A single turn carries every row of the set below to another of its rows. Some are shown first; where does it send the rows asked next?
Z_767: [-1.14  2.83  1.71  3.66  0.19 -3.77  2.22  2.68  1.43 -2.63  1.30  1.82
 -3.05 -0.39  1.06  1.78]
Z_659: [-1.41  2.04  0.09 -0.30 -2.40 -1.61  0.37  2.71  1.27 -2.35 -3.16  2.77
 -2.46  0.44  1.19  2.55]
Z_551: [-2.91 -1.80  2.00  0.22 -0.40 -0.86  2.00 -1.93  1.43  4.33  2.36  0.61
 -1.30 -2.44  0.88 -1.03]
Z_124: [-1.84 -1.71  2.22  0.52 -1.79 -0.52  1.89 -1.78  0.97  4.22  2.94 -0.02
 -1.23 -2.57  0.57 -0.62]
Z_123: [-3.38 -0.71  2.04 -0.26 -1.70 -3.33  0.50 -0.49  3.12  1.22  3.42  0.09
 -1.36 -0.89 -2.89 -0.71]
Z_984: [-2.28 -1.23  2.23 -0.41 -2.76 -2.67  0.31  0.08  2.67  1.14  3.40 -0.54
 -1.61 -0.90 -3.27 -0.33]
Z_453: [-1.66 -2.29 -0.15 -3.07 -1.02  0.59  1.26  0.80  1.92  2.92  0.61 -1.04
 -0.85 -1.00 -1.62  0.05]
Z_293: [-2.70 -0.13  3.13 -0.05 -2.93 -4.02  1.32  0.48  2.59  1.84  2.93  0.22
 -1.76 -0.99 -3.20 -0.19]
Z_611: [-2.70 -2.17 -0.54 -3.01 -0.29 -0.12  1.23  0.55  2.64  2.65  0.15 -0.26
 -0.71 -0.64 -1.76 -0.44]
Z_666: [-0.81  0.03  1.19  3.26  1.18 -0.93  3.17  2.48  0.15  0.21 -1.18  2.54
 -3.53 -1.64  4.45  1.02]
Z_500: [-0.23  3.80  0.80  1.93 -0.05 -3.49  1.82  2.49 -0.33 -2.35  0.89  0.75
 -2.81 -0.71  2.37  2.42]
Z_465: [-1.91 -1.82  0.23 -3.48 -1.01 -0.63  1.97  2.10  2.19  3.02 -0.62 -0.58
 -1.16 -0.66 -2.22  0.27]
Z_451: [-0.44  1.77 -1.03  1.14 -2.15 -2.03  1.16  3.04  0.11 -2.03 -2.67  2.53
 -2.33  0.18  2.36  1.85]
Z_750: [-1.99 -1.18  2.62  0.07 -1.14 -1.07  3.15 -0.97  0.68  5.41  1.67  0.39
 -1.44 -2.73  1.01 -0.36]
Z_569: [-1.11  4.35  2.81  1.72 -0.17 -3.20  1.45  1.17  0.30 -1.91  1.38  1.23
 -3.05 -1.10  2.24  2.80]
Z_770: [-0.94  1.29 -1.27  0.97 -0.25 -1.10  2.09  4.01  1.88 -2.06 -2.85  2.24
 -2.09  0.68  1.02  1.88]
Z_46: [-1.04 -0.25  2.28  0.45  0.87 -0.62  1.55  2.44 -0.70 -0.25 -1.81  1.95
 -4.73 -1.69  4.71  1.59]
Z_393: [-0.49 -0.06  1.23  1.87  0.24 -2.25  1.74  3.17 -1.14 -1.15 -1.02  1.70
 -4.55 -1.38  4.36  1.17]

Z_293 -> Z_465
Z_984 -> Z_453
Now these:
Z_551 -> Z_123
Z_569 -> Z_659
Z_393 -> Z_500
Z_767 -> Z_770

